One turn sends every row of this set to another row. A few are shown first. Where does it send the rows asked after them?
satis: [ 13  -9 -61 -21 -25  -1 -21 -37 -26  12 -73  30   5 -27  -4   1  -6  34]
todi: [-38 -34  -1   0  -6   0 -10 -12 -38  45 -12  43  11   2   2  36  22  33]
buv: [-36 -11 -36   1  -3  -6 -19  -4 -19   5 -57  21  44   5  27  33 -38  25]
lapak: [  4  -1 -19  34  -2 -10  11 -12  11  18 -20  29  11 -47  28  27 -56   2]
dil: [ -1  26 -16  -8  -5 -16  -4  27  -7   3 -68 -15   9   2  14   9  10  56]
pipa: [  3 -10 -17  34  -8  -5  19 -26   1  27 -18  15   5 -52  22  16 -49  -1]
tib: [ -7  15 -53 -10 -31  -9   5 -18 -20  15 -10  13   0   5  44  13  12  67]
tul: [ -9  46 -22   8   0  -8 -36   3 -14  22 -13 -13  15  -7  26  30  28  19]
Maveg: [-23  44 -23   3  -1  -5 -24 -18  -7  -1 -12   5  14  29  22  33  27  24]
fot: [-21 -15 -43 -18 -33 -11  37   0   8  10 -25  12  -6   9   9 -16 -10  33]
Nubis: [ -3   5  36 -11  -2 -10 -24 -21 -15  41  -7  12  32 -41 -21  23   6  19]
govog: [ 16   9 -26  41 -19  25 -11 -19   4   2 -41  40 -27 -35  -3  24  -9  -7]
savaz: [-17 -21 -15  -8 -24 -18 -14   5  10  67 -21  -9  30 -34  12  11   4  28]
Kif: [-18  43 -28   4   4 -12 -30  -5 -17   8 -17   0   9  18  21  35  33  26]
Geze: [-12  25 -36  10  -9 -23  22 -40   9   2 -56  -7 -32 -35  18  27   4  21]
Sudep: [ 13  22  -6 -11  -5   1 -31 -47  -7  39 -24  67  -7 -14  21 -29 -11  44]
zotap: [  4  12 -17  39  -6  25 -12 -17  -2   7 -57  48 -31 -36   5  11 -11  -9]
Biku: [ 23  37  -4 -12 -14   3 -35 -30 -14  14 -22  48   2 -19  24 -31 -16  55]
Nopo: [ 14  19 -27  20  17 -17  25 -24  -5  -4 -65  25   9 -38  -6  45 -12   6]
zaf: [-10 -12  29 -20  -6 -29 -13 -31 -16  36   6  15  27 -32 -23  25  -2  25]
Mos: [-14 -37 -14 -10 -49  -4 -30   1  -2  -3 -26  11  -8 -20 -14  19 -36  18]
Gofo: [ -8 -19  17 -15  -4 -42   4 -30 -11  35  13   3  -1 -16 -18  24  -6  25]
mamu: [-23  45 -18   4   5  -3 -15 -19   0  -6 -27  12   5  36  24  31  21  33]
ferel: [-30 -16  -5  32   9  -3  15 -49 -14  49 -40  15   1 -41  26  18 -28   7]
sug: [-26 -32 -41  -7 -12   8  22 -13 -17  46 -41  39   1   9   1 -18   5  15]
povif: [  3  -3  15   3 -28  40 -29 -11  -5  31 -59  31  20 -16  -5 -23   2  47]
tapu: [ -4  27 -24  14   9 -18  30 -22  11 -11 -64  15   5 -37   0  42 -10   3]
tefib: [ 20  32  -8 -17  -7  -8 -37 -35 -10  24 -22  62   0 -18  24 -32 -13  44]
numis: [-39 -12 -13 -19 -11   3  25   4   6   6 -55  51  10  18  -2 -12 -13  29]
nad: [ -9   1  14 -33 -30 -11  -2 -12   1  -3 -34  66   0 -16   1   3  -9  73]
zurob: [ -6 -13  26 -17  -2 -34  -6 -29 -23  29   9   9  12 -19 -24  20  -2  23]
vofug: [-22  11  18  25 -12  11 -10 -20  11  -4 -62  44 -41 -30  16   3 -27  18]
Tiv: [ 29  48  10  -9 -10   2 -33 -16 -10  10 -27  29  12 -33  22 -22 -15  51]

buv moves to satis
pipa moves to tapu
Where do these go?
savaz moves to dil
zurob moves to Maveg
Tiv moves to Nubis
Geze moves to vofug
sug moves to fot
tib moves to nad
Kif moves to Biku
Nopo moves to govog
Sudep moves to Gofo

One turn sends every row of this set to another row. A few are shown first. Where does it send the rows asked after them?
dazok: [-36 -64  17  13 -16  44 -15   0   4 -42  12   5 -55  12  20]
Rano: [  1 -37  24  27 -32 -20 -43 -31  15  10 -13  11   2  14   1]
tofo: [-18 -33 -10   7  21  30 -10  -9  43 -16  -4 -16 -58  26  31]
nek: [ 14 -10   8 -21 -14   5 -16 -24  12 -28  24 -14 -31  35  69]
Gebe: [  0 -54  -7  10 -21 -10 -36   1   4  20 -21   7   6  54 -11]
Podag: [ -2 -47  -4   8 -33   7 -53   1   9   9 -16  16  -3  41 -23]
lel: [-21 -27   4 -15  26  -9  37  -2  -4 -19 -24 -15 -24  33  24]
Disu: [  4 -40  23  19 -33 -34 -32 -25  18  12   4   6  14  21  10]
Ter: [ -8 -46  22  30 -23 -34 -29 -20   0  10  -4   4  19  17   6]
nimu: [  9 -40  18 -24 -41  22 -19 -21 -12 -35  15   5 -41  46  58]
sadu: [-34 -43  -1  27  27  26  -4 -11  15 -18 -17 -16 -52  16  31]
vuz: [ -2 -43  -9  10 -24   5 -51   1  11  13 -21  12  -3  43 -21]
mikid: [  4  -9 -21 -17  16  15 -14  -3   1 -20   4 -25 -27  51  55]
vuna: [  6  -9  38 -32 -45  -1 -15 -16  16 -12  27  15 -51  25  19]
gem: [  8  14   7 -32  -3  -5 -12  -5  33   3  16  -6 -45  36  17]
Rudep: [-11 -28  -7   4  18  12  -5 -12 -33 -17 -23 -20 -27  48  56]
talen: [-46 -54  10  29  12  34  -8  -1  -2 -36   2  -9 -45   3  23]
Pubu: [  4 -22  18 -45 -17  -4  24  -8  33 -33  18   1 -34  31  29]
maso: [-37 -40  15  -9  11  -2  34   9 -28 -39  -7  -7 -16  18  16]
Sedas: [-26 -33  12  12   1  11  -9  -7 -50 -40   6 -15 -14  21  54]
meb: [ -9   5  -3 -10  26  -7  -2  -2   2  15 -22 -15 -41  42  12]
teg: [ -8 -46  34 -39 -38   4  24  -7   4 -43  15  14 -36  28  23]
sili: [ -3 -29 -10   7 -15 -18 -41  12  21   3  23  -4  24  28  -9]
kam: [ -2 -18  -3 -37  14  -6  29  -2  27 -19  -7 -11 -31  42  25]
zifuf: [-16 -43   8 -13 -28  31 -20   6 -40 -51  24  -1 -24  35  43]
far: [-42 -29  27   2 -13  11  -7  17 -53 -26   8   6 -27  12  -4]
gose: [-18 -36  41 -22 -50  16 -15   2 -28 -25  18  24 -46  25   2]
zuvol: [ -7 -19  -3  17 -18  -8 -52   3  22  -4  18   0  17  10 -15]
gikun: [-18 -55  23   2 -27  36 -16 -18  31 -34  17   7 -64  14  32]
Risoz: [ -5 -37  22  32 -26 -20 -42 -29   9  11 -18   9   5  13  -1]
Vid: [  4 -61   3   3 -40  -6 -40  -1   6  13  -9  16   3  52 -11]
gufak: [-35 -11  15  14  23  -8   3   1 -39  -1 -20 -11 -28  18   8]
Kifem: [-29 -54  25 -25 -22  11  26  11 -25 -48   7  10 -26  24  11]
Namiz: [-12 -24   0  20 -20  -7 -52   5  13  -8  18   2  18   7 -17]
foleg: [-11 -40  -1  11 -25 -12 -42  16   5  -7  26   2  26  22 -14]
nav: [-11 -34   7   0  -4  29 -15 -16  53 -27  19  -7 -60  15  36]

Vid moves to Disu
gufak moves to far
zuvol moves to vuz
Where do these go?
Kifem moves to teg
Sedas moves to zifuf
gikun moves to nav

One turn sends every row of this set to another row. A few are shown first. Where does it send the rows asked after them?
kagik: [  1  20 -34 -11 -24  13 -11 -26 -29 -44 -17   6  19]
dudap: [ -3   9 -27 -16 -53   6   2 -30 -13 -31 -22  -6 -15]
let: [ -4 -21 -15 -44  15  23  -9  19 -15  22 -18 -39  29]
vuso: [-26  -2  -9  -7  24 -11  37  29   0   1 -14   7  20]
govel: [-35  -9  -5 -10  24  33  35  34   8   4 -26 -31 -16]
siv: [-12 -34  16  -8  22  23  21  16   4  26 -30   3   6]
ditu: [ -7  20 -24   4 -37  31  -7 -27 -25 -41 -24 -18  -5]
gefe: [-13  20 -45  19 -27  33 -14 -27  -9 -23 -37  -5  -7]
kes: [-11   6  11 -36  12  12  30  17  11   2 -78 -11   5]
taf: [ -2 -19 -24 -42  14  17 -13  22  -9  31 -23 -25  34]
zif: [  2  22 -44  10 -33  41 -19 -27   3 -22 -29 -12   6]
ras: [ -5 -29  17 -17   9  59  14  29  -4  18 -42  -8   2]
zuf: [-12   7 -22 -29  -9  18  54   1  -3   3  16  18  -1]
Netuk: [-14   2 -48 -16 -25  34  -7 -30  11 -12 -35 -15 -36]
fam: [-13   2 -29 -13 -15  -5   3 -45  -7 -29  -9 -11 -16]
gir: [-10   8  20 -32  16   5  33  14   1  -8 -69 -13  12]
bikeg: [ -8  15   6 -29  12  21  23  24   6  -2 -82  -3  17]
Senoz: [  0 -21 -20 -52   7  20 -10  22 -10  27 -21 -32  27]
Boz: [ -6   9 -10 -37 -13  12  28  54 -12  -8 -28  16  35]
zana: [-23  10 -39  -9   5  48  46   5  15  18  -1  12 -14]
guzut: [  5  20 -25   1 -38  27 -10 -31 -13 -38 -14 -19  11]
zemib: [-13  22 -30 -10  -2  78  35  18 -13  -4  -6   4   5]
vivi: [-10  12 -47   1 -42  11  -5 -28   6 -12 -32   7 -17]
Sunob: [ -2  19 -13 -29 -17  47  44  14 -27 -18  11  13  17]
gemoz: [-14   5  -7 -39 -13  57  27  58  -3  -5 -40 -21   1]
zitem: [ -7  15  13 -26  16  12  24  19  -4 -11 -75  -7  25]
fadi: [ -1  11 -46  -2 -39  21 -10 -31  20 -10 -25 -10 -13]
kugav: [  0  20 -52 -13 -35  52 -21 -11 -11 -27 -41   2   0]
Sokoz: [ -5 -19 -19 -35  23  23 -13  19 -13  26 -20 -33  34]
gopof: [  4  10 -27 -11 -43   7   0 -39   5 -25 -10 -18  -7]
Sepe: [  3 -29  18 -23   4   8  21  23 -10  16 -26  20  29]
Kofu: [  8 -22  20 -33 -11  44  14  38 -18   9 -38   9  27]

gopof moves to guzut
gemoz moves to govel
Sunob moves to zemib
Where do these go?
Senoz moves to let
Netuk moves to fam
siv moves to Sepe
ditu moves to gefe
gir moves to zitem

One turn sends every row of this set to another row. A few are shown first. Where does it send the rows asked after them?
zos: [ 19  16 -18 -19 -19  13   8   5  -9   3  14  12 -46 -59  -2 -27 -26 -10
  14  20   2  18  24   3  -1   0   5  24]
Kel: [ -4   1  -9   9  17 -21  22  37  15 -36   1 -13 -65 -12  -4 -16   6 -13
  -7  29  11  34  12  17  26 -43   1 -35]
lege: [ -9  35  -7  -5  22  -5   8  -7   6  12  28   1  62  -1 -12 -16  11  -1
  13 -16  25  -4   9  35   9  26 -12 -60]
Zom: [ 41  -1  17  -2   5  62   4 -20  46 -24  27   8  -4  -9 -12 -27   9  -9
  -6 -33  21  10  10  16 -11  -9 -13 -13]
Bebeg: [ 74  13  17 -13  11  14 -19 -14  -9 -38  26 -14   1   6   3 -17  -3  17
  -5  14  33 -30  -1  13  10 -26 -24 -45]
Lusez: [-18  27 -19  34  -9 -58  18  14   6  14   4 -17  -9  25 -12 -32   6 -12
  -2  19  -2  38  11 -20   9  -4   3 -37]
doga: [ -6  37 -14  -5  13  -9  15  -6   6  23  29   0  59  -5 -14 -20  13  -7
  16 -14  20   5   9  31  13  20  -7 -69]
kuz: [  6  20 -12 -22  -5  12  -3  -3 -12  -3  16   6 -46 -54  -2 -23 -29   2
  12  12  11  -1  18  10 -11  10  -2  38]
tulif: [ 12  23 -22 -23 -18   7   5   0 -12  12  19   4 -49 -58  -4 -28 -27  -7
  18  16   5  13  20   4  -4   1   6  26]
fasan: [ 20  12 -10 -17 -13  17   5   7  -7 -10  11  18 -43 -58   0 -25 -27  -5
  10  21   4  13  25   5  -3   3   1  30]
lazop: [ -3  27   0   0  24   1  10  -1   9  -2  22  10  66  -1  -9 -15  11  -1
   8 -11  23  -5  11  35  11  28 -15 -59]
binor: [ 13  13  -7 -19  -6  17   0   3  -9 -13  13  13 -42 -55   1 -22 -29   0
   9  17   8   3  22   9  -7   8  -3  36]
nefa: [-40  19 -12  -6  34 -35   1  13   5 -21  14 -43 -70  -2  -8 -12   1   2
  -2   9  27   3  -2  29   7 -27  -6 -17]
Miv: [ 66  36 -14 -23 -15  -6  -8 -25 -16  16  43 -37 -12   1  -8 -27   0   5
  13  10  28 -10  -7   4  15 -41  -7 -66]
fiz: [ -5  13  -5  41  -4 -48  20  25  10 -11  -5  -1  -2  24  -6 -29   6 -13
 -10  27  -6  40  17 -19  14  -4  -2 -34]
puren: [ 22  27 -13 -16 -14  39   8 -39  37  33  47 -23 -18 -11 -24 -34  10 -15
  12 -45  22  18  -1  12 -13 -17   2 -26]
lod: [-31  23 -24  -5  18 -39  13  15   4  -3  17 -42 -74  -7 -11 -17   3  -7
   4  13  21  20   0  22  15 -38   4 -31]
dazek: [-27  14   9  36  23 -46  -2  13   8 -30  -5 -10   1  33  -3 -20   1   5
 -17  16   9   5  11  -7  -4  16 -16 -11]
suvin: [ 55  26  10 -22  14   3 -26 -27 -14 -20  35 -33  -4   9  -1 -17  -5  22
   1   5  39 -41  -9  17   1 -22 -24 -42]
pefe: [ 10  25  -7   3  10   1  22   6  12   5  21  17  65  -7 -10 -19  14 -11
  11  -5  15  15  15  27  21  17  -8 -72]
dev: [  3  33 -15  -2   7  -6  22   0   9  20  27   8  61  -7 -13 -22  15 -12
  16  -8  16  14  12  27  19  16  -4 -74]
pepa: [ 41  16 -10  -9 -22  47  19 -25  42  21  40  -6 -14 -16 -20 -36  13 -23
   9 -34  14  34   7   5  -2 -24   4 -35]
mip: [ 85  23  -6 -14 -17   3   1 -11 -10  -2  33 -18  -8  -3  -3 -26   2   0
   7  19  21   0   0   0  23 -45  -9 -70]
Led: [ 87  12   9 -10  -4  13  -5  -7  -6 -29  26  -8   0   0   2 -21   0   7
  -2  22  24 -10   3   4  20 -37 -18 -59]
Lifo: [-11  -3   3   9  32 -17  11  34  14 -54  -1 -13 -61  -6  -1 -11   2  -4
 -12  25  18  17  11  24  19 -32  -9 -21]
fogu: [-40  27  -3  28  17 -57  -4   2   2  -5   5 -27  -4  35  -8 -23   1   6
  -9   8  12   3   5  -6  -8  17 -12 -13]
fabal: [  6  22   1   3  19   4  16   5  13  -5  19  18  67  -5  -9 -16  13  -5
   8  -7  18   5  16  31  16  22 -13 -64]
fepi: [ 12  23   0 -17   4  41  -4 -43  36  15  46 -25 -14  -6 -20 -28   7  -3
   5 -50  31  -3  -3  20 -22  -5  -9 -11]
sopi: [-35  33 -17  27   3 -64   6   3   1  16   9 -30 -10  30 -12 -29   4  -3
  -2   9   7  19   5 -12  -1   5  -2 -26]
rusip: [-14  14 -22   3   9 -33  23  27   9 -11  10 -28 -71 -12  -9 -20   5 -16
   2  24  12  36   7  16  25 -46   7 -40]
Bogir: [-29   6   0   1  41 -24   1  21  10 -46   5 -27 -63  -2  -3  -9   0   4
 -10  15  26   1   4  30   8 -24 -12 -13]
tum: [ 51   3   6  -1 -12  58  16 -16  47  -7  30  10  -7 -15 -15 -32  12 -20
   0 -28  13  30  13   7  -1 -21  -3 -28]
kopat: [ 52  38  -6 -26   0  -7 -21 -33 -19   7  44 -44 -11   6  -7 -22  -3  17
   9   2  37 -31 -11  13   4 -29 -15 -51]
mame: [  4  24 -19 -25 -11   7  -1  -5 -13   8  20  -1 -48 -55  -3 -25 -29  -2
  15  10  10   4  17   8 -10   6   2  32]
Gan: [ -9   6   8  43  11 -41  11  24  13 -32 -10   4   2  29  -2 -24   4  -4
 -17  24   1  24  17 -14   6   6 -12 -22]
rebu: [ 22  10  14 -11  13  54  -6 -34  41 -13  35  -9  -7  -5 -14 -24   8   0
  -4 -44  30  -6   3  22 -22  -1 -15  -4]

rusip moves to Kel
suvin moves to kopat
Where do these go?
sopi moves to Lusez
tulif moves to zos
puren moves to pepa
dev moves to pefe

One turn sends every row of this set to another row. A few are shown first. Where does it send the rows asked after them?
suno: [ 13  19  17 -41  -7  23  45 -17 -10 -29 -70  19  11  41  28]
zuke: [-38   1 -26 -21  21 -10  29   2 -15   8 -45 -12 -14   9  54]
lil: [ 37  25   1 -46  -6  23  33 -19  -5 -36 -61  14  -4  27  56]
fikud: [ 37  12   0 -27 -18   3  -2  29  29  26 -87  10   0  30  24]
purul: [  1  29  15 -18   3   3  28 -29 -18 -19 -68 -12   5  40  54]
Ded: [ 41  16  -3 -28 -24  20 -23  27   0   7 -82  -1   3  25  30]
lemo: [ 65  16  -9 -36 -21  14   7  20  26  11 -69   0  -5  14  43]
sirev: [-12  31   0  -6 -13  20  26 -11   4 -32 -53  21  12  47  30]
Zamem: [ 23 -11 -25 -38  19  39  52  17 -14  10 -12 -11 -25 -16  28]
Lef: [  9  22  -2 -45 -22  28  23   2 -26 -34 -66  12  18  31  37]
fuvun: [-26  -6 -15 -29  41   8  13  -4 -20  -6 -54  20 -38  19  38]
relip: [  2 -15 -26 -31   8  40  24  40 -29  20 -22 -15 -14 -13  10]
nin: [ -9  -3 -20  10  12  40  33  25   0  21  -5  -8 -15   4  -2]
kagid: [ 19  41  26 -25   2  34  53 -13  -6 -26 -79   4  -9  35  43]
vevap: [ 25  29   1   9 -25  18  -4  15  32   6 -64   8   8  41  20]
Fadet: [ 32  25   7 -16 -29  -2  24  15  17  22 -74 -25  21  28  39]
lol: [ 40   8  13   9  13  11  -3   8  -2  43 -48 -44 -22  14  27]
lineg: [ -2   4  -7 -24  16  43  78  31  -7  20 -34 -14 -22 -10  21]
rebe: [-31   7 -18  -4  38  10  27   3  -3 -31 -60   9 -38  13  28]
Sefof: [ 33  27   0 -21 -18  13  26  40  34  28 -90  -3 -10  16  37]
fosop: [ 70   0  -1 -15  18  39   3   8  -2  23 -33 -21 -38  -1  26]
zak: [ 56  -2  26  -3  21  41   7   1 -10  30 -45 -19 -30  19   1]
Nafid: [  6  31  13 -13  -3  20  49  -3  11 -45 -78   9   3  38  22]
vaz: [ 35  23   0   1 -11   7   9  34  42   1 -89  -2  -9  23  14]
fim: [-29  15 -19 -22  36   9  24  11  -6  -1 -71  12 -46   9  57]
debo: [ 56   5  13 -12   2  52  -3  19 -26  20 -40 -27 -14   9   4]
dogo: [ -8  -5 -16  -3  22  31  60  35   5   5 -29 -12 -24 -11  -5]
fak: [  4  -3   1  -9  17  25  56   7 -23  29 -16 -42  -9  -2  19]
kud: [ 38  14   9  26   1  43   2  14  12  24 -28 -17 -13  23  -3]
muz: [ 44  16  22   6  34  43  13  10  -4  29 -56 -27 -51   9  23]
Kapi: [-41   5 -22   3  22  23  19  -4 -10 -15 -26  16 -19  25  27]
lifi: [ -5  -1 -33 -45  27  11  20  -3 -13 -19 -44  17 -34   2  60]
mur: [  2 -18 -14 -32  14  33  56  31  -9  30 -24  -6 -14  -8   0]
tur: [ 46  10  18  21  23  38  19  16   9   9 -50 -27 -36  10  -9]
pon: [-20   0 -21 -34  25  27   2  -1 -45 -22 -44   5 -24  12  37]

debo moves to Ded
Sefof moves to kagid
Where do these go?
dogo moves to tur
lemo moves to lil
fikud moves to suno
kud moves to vevap
lol moves to Fadet

